In the data rows, zero lies at 4.5, halfway between 4 and 5.
Here are some points, each followed by its number:
[3 6 7 5 6 6 3 6 5 6 2 6 6 8 2 5 6 2 7 6 5 5 3 7 2 3 6 5 4 6 5 3 6 4 6 6 3
 6 3 5 3 7 3 4 6 5 4 3] 0
[3 6 3 7 6 6 3 6 5 3 2 2 6 4 6 6 3 5 3 6 5 4 3 7 3 7 6 6 4 6 7 3 2 4 6 6 3
 6 3 5 3 3 3 4 5 5 4 2] 1
[3 2 3 3 2 2 3 3 5 6 6 2 3 5 2 4 6 4 3 6 5 5 3 5 4 3 2 5 4 6 6 3 2 4 3 3 7
 5 7 5 6 3 6 4 6 5 4 3] 2
[3 2 7 6 6 2 7 3 5 6 6 2 3 1 6 3 6 5 7 6 5 6 3 5 6 7 2 4 5 6 6 7 6 4 2 6 3
 6 6 5 3 7 3 8 3 5 4 6] 3
[7 6 7 4 6 6 3 6 5 3 6 6 6 3 6 3 3 5 7 3 5 2 3 2 6 3 6 4 5 6 2 3 6 4 3 3 3
 4 5 1 6 3 6 4 1 5 4 3] 4
[3 6 7 8 6 6 3 6 5 3 2 6 6 6 6 5 6 4 3 6 5 5 3 6 3 3 6 7 3 6 7 3 2 4 4 6 7
 4 3 5 3 3 3 8 7 5 4 3] 5
[7 6 3 4 6 6 3 6 5 3 6 6 6 3 6 3 3 5 3 3 1 6 3 3 7 3 6 2 5 6 4 3 6 4 4 3 3
 3 4 5 6 3 6 4 3 5 4 5] 6
[3 6 3 6 6 6 7 2 5 3 6 6 3 1 2 3 6 6 3 3 5 4 7 5 5 7 6 2 5 6 6 7 6 4 5 6 3
 5 4 5 3 7 3 8 4 5 4 8] 7
[3 2 3 4 2 2 3 3 1 6 6 2 3 3 6 6 6 4 7 6 5 5 3 5 6 7 2 6 5 6 6 3 6 8 3 3 7
 4 7 5 3 3 6 4 6 5 4 4] 8
[3 2 3 7 6 6 3 6 5 6 2 6 6 4 6 5 6 6 3 6 5 5 3 5 3 3 6 7 5 6 4 7 6 4 8 6 3
 5 3 5 3 3 3 4 4 5 4 6] 9
[3 6 7 7 6 6 3 6 5 6 2 2 6 6 6 6 6 6 3 6 1 6 7 5 2 3 6 6 4 6 3 3 6 4 7 6 7
 4 2 5 3 7 3 4 6 5 4 4] 10
[3 2 3 2 2 2 7 4 5 6 6 2 3 6 6 6 6 4 3 3 1 4 7 4 5 3 6 4 4 6 5 3 6 8 5 6 7
 4 7 5 6 3 3 4 4 1 4 3] 11
[3 6 7 6 6 6 3 6 5 6 2 6 6 5 6 5 6 6 3 6 5 3 7 6 2 7 6 6 4 6 3 3 6 4 7 6 7
 5 3 5 3 3 3 4 6 5 4 3] 12
[3 2 3 4 2 2 3 3 1 3 6 6 3 4 6 6 6 5 3 3 5 4 3 6 5 3 2 4 5 6 4 3 6 8 6 3 7
 4 7 5 6 3 6 4 6 5 4 4] 13
[3 2 7 6 6 6 7 2 5 3 6 2 3 4 2 2 3 7 3 3 5 5 3 4 6 7 2 3 4 6 7 7 6 4 5 6 3
 4 1 5 3 3 3 4 3 5 4 5] 14
[3 2 3 5 6 6 7 3 5 3 6 6 3 1 6 4 3 7 7 6 5 7 3 2 6 7 2 3 5 6 5 7 6 4 3 3 3
 6 5 5 3 7 6 4 5 5 4 8] 15
[3 2 3 4 2 2 7 3 5 3 6 6 3 5 2 5 6 5 3 3 1 5 3 4 4 3 2 4 4 6 4 3 6 4 6 3 7
 4 5 5 6 3 6 4 5 5 4 5] 16
[3 6 7 7 6 6 3 6 5 6 2 2 6 6 6 5 6 5 3 6 5 6 7 5 2 3 2 7 3 6 3 7 6 4 7 6 3
 5 3 5 3 7 3 4 5 5 4 4] 17
[3 2 3 2 2 2 7 5 1 6 2 2 3 6 6 3 6 3 3 3 1 4 7 5 5 3 2 4 5 2 6 3 6 8 5 3 7
 3 6 5 6 3 6 4 7 1 4 5] 18
Which point above is nearest to each new point, looking only along the 7 directions in which the numbered points spread most? Its number follows each.
[7 6 7 5 6 6 7 6 5 3 6 6 6 4 6 3 3 5 3 3 1 3 7 2 6 3 6 3 4 6 4 3 6 4 3 3 3
 3 6 1 6 3 6 4 3 5 4 5] 6
[3 2 3 1 2 2 3 5 1 6 6 6 3 5 2 5 6 4 3 3 1 5 3 5 5 3 2 6 5 2 5 3 6 8 3 3 7
 5 7 5 6 3 6 4 4 1 4 6] 13
[3 6 3 4 2 2 7 3 1 6 6 2 3 6 2 6 6 3 7 6 5 3 3 6 5 7 6 4 4 6 6 3 6 4 4 3 7
 6 5 5 6 3 6 4 8 5 4 4] 2
[3 6 3 6 6 6 7 3 5 6 6 2 3 1 6 4 6 4 3 6 5 4 3 5 5 7 6 4 6 6 6 7 2 4 2 6 3
 5 6 5 3 7 3 8 3 5 4 8] 14
[3 2 3 4 2 2 7 0 1 3 6 6 3 5 2 9 6 0 7 6 5 0 3 7 6 7 6 1 0 2 4 3 2 4 4 3 3
 5 6 1 3 3 3 4 3 5 9 4] 2
[3 2 7 6 6 2 7 3 5 3 6 6 3 2 2 3 3 5 3 6 5 5 3 3 6 7 6 4 5 6 6 7 6 4 2 6 3
 4 4 5 3 7 3 4 2 5 4 7] 14
[3 2 3 3 6 2 3 4 5 6 6 2 3 5 2 6 6 3 3 3 5 6 3 4 5 3 2 6 5 6 4 3 6 8 3 3 7
 5 8 5 3 3 3 8 7 5 4 3] 2
[3 2 3 4 6 6 7 8 5 6 2 6 6 7 6 3 6 6 3 3 1 6 7 5 0 3 2 3 5 6 4 3 6 4 7 6 3
 3 2 5 3 3 3 8 4 5 4 4] 10
[3 6 3 5 2 6 7 2 5 3 6 6 3 2 6 3 3 6 7 6 5 6 3 4 3 7 6 4 4 6 7 7 2 4 2 6 7
 6 4 5 6 7 3 8 4 5 4 5] 14
[7 6 7 3 6 6 3 6 5 6 6 6 3 3 6 5 3 5 3 3 5 3 7 5 5 3 6 1 6 2 1 3 2 4 4 3 3
 3 6 5 6 3 3 4 3 1 4 4] 6
[7 6 3 4 6 6 7 5 5 3 6 6 6 5 6 5 3 6 3 3 5 4 7 2 7 3 6 3 6 6 2 7 6 4 5 3 3
 4 5 1 6 3 6 4 1 5 4 6] 6
[3 6 3 5 6 6 3 6 5 3 2 6 6 7 6 5 6 5 3 6 5 4 3 7 3 3 6 7 3 6 5 3 6 4 6 6 3
 3 4 5 3 3 6 4 5 5 4 4] 12
[3 6 7 7 6 6 7 3 5 3 2 6 6 5 6 6 3 4 3 6 5 6 3 7 3 3 6 8 2 6 5 3 2 4 7 3 3
 5 4 5 3 3 6 8 3 5 4 2] 5
[3 6 7 6 6 6 7 2 5 3 6 6 3 2 2 1 3 5 7 3 5 6 3 4 5 7 6 2 5 6 7 7 6 4 3 6 3
 5 5 5 3 7 3 4 4 5 4 7] 14
[3 6 3 8 6 6 3 5 5 6 2 6 6 5 6 6 6 6 7 6 5 6 3 7 3 7 2 7 5 6 3 7 6 4 6 6 3
 5 3 5 3 3 3 4 4 5 4 5] 9
[3 6 3 6 6 6 3 5 5 6 2 6 6 6 6 5 6 5 3 6 5 7 3 7 3 3 2 6 4 6 2 7 6 4 8 6 3
 4 3 5 3 7 3 4 6 5 4 3] 9
[7 6 7 4 6 6 3 6 5 3 6 6 6 5 6 3 3 5 7 3 5 4 3 2 6 3 6 5 5 2 2 3 6 4 2 3 3
 4 6 1 6 3 6 4 2 5 4 4] 4
[7 6 3 4 6 6 3 5 5 3 6 6 6 3 6 5 3 5 3 3 5 4 7 3 6 3 6 2 5 2 4 3 6 4 5 3 3
 4 5 5 6 3 6 4 3 5 4 4] 6
[7 6 7 4 6 6 3 5 5 3 6 6 6 4 6 5 3 5 7 3 5 3 3 2 6 3 6 6 6 6 3 3 6 4 2 3 3
 5 5 1 6 3 6 4 3 5 4 4] 4
[3 2 3 4 2 2 7 3 5 3 6 6 3 5 2 4 6 4 7 3 1 3 7 5 6 3 2 6 4 6 4 3 6 4 5 3 7
 3 7 5 6 3 6 4 5 5 4 4] 16
[3 6 3 5 6 6 7 3 5 3 6 2 3 2 2 3 3 6 3 6 5 4 3 3 5 3 6 2 4 2 6 7 6 4 3 6 3
 5 3 5 3 7 3 4 4 5 4 7] 14
[7 2 3 2 6 6 7 6 5 3 6 6 3 4 6 4 3 6 3 3 5 4 7 1 5 3 6 3 5 6 5 7 6 4 4 3 3
 5 4 5 6 3 6 4 3 5 4 4] 6
[3 6 3 6 6 2 3 2 5 3 6 6 3 3 2 4 3 5 3 6 5 3 3 3 6 7 2 4 5 6 6 3 6 4 2 3 3
 6 2 5 3 7 3 4 3 5 4 7] 14
[7 6 3 2 6 6 7 6 5 6 6 6 6 4 6 3 3 4 3 3 5 3 7 2 6 3 6 3 5 6 5 7 6 4 5 3 3
 3 5 5 6 3 3 4 2 5 4 5] 6
[3 2 3 3 2 2 7 4 5 3 6 6 6 5 2 4 6 3 7 3 5 7 3 5 6 3 2 5 3 6 6 3 6 4 2 3 7
 5 7 1 3 3 6 8 5 5 4 4] 2
[3 6 3 3 2 2 7 2 1 3 6 2 3 6 2 7 6 0 7 6 5 3 3 4 5 7 6 6 3 2 7 3 2 4 3 6 7
 8 9 5 3 3 6 4 9 5 9 6] 2
[3 6 3 7 6 6 3 5 5 6 2 6 6 5 6 6 6 6 3 6 5 4 3 6 3 3 2 7 3 6 7 7 6 4 6 3 7
 5 3 5 3 7 3 8 6 5 4 4] 9
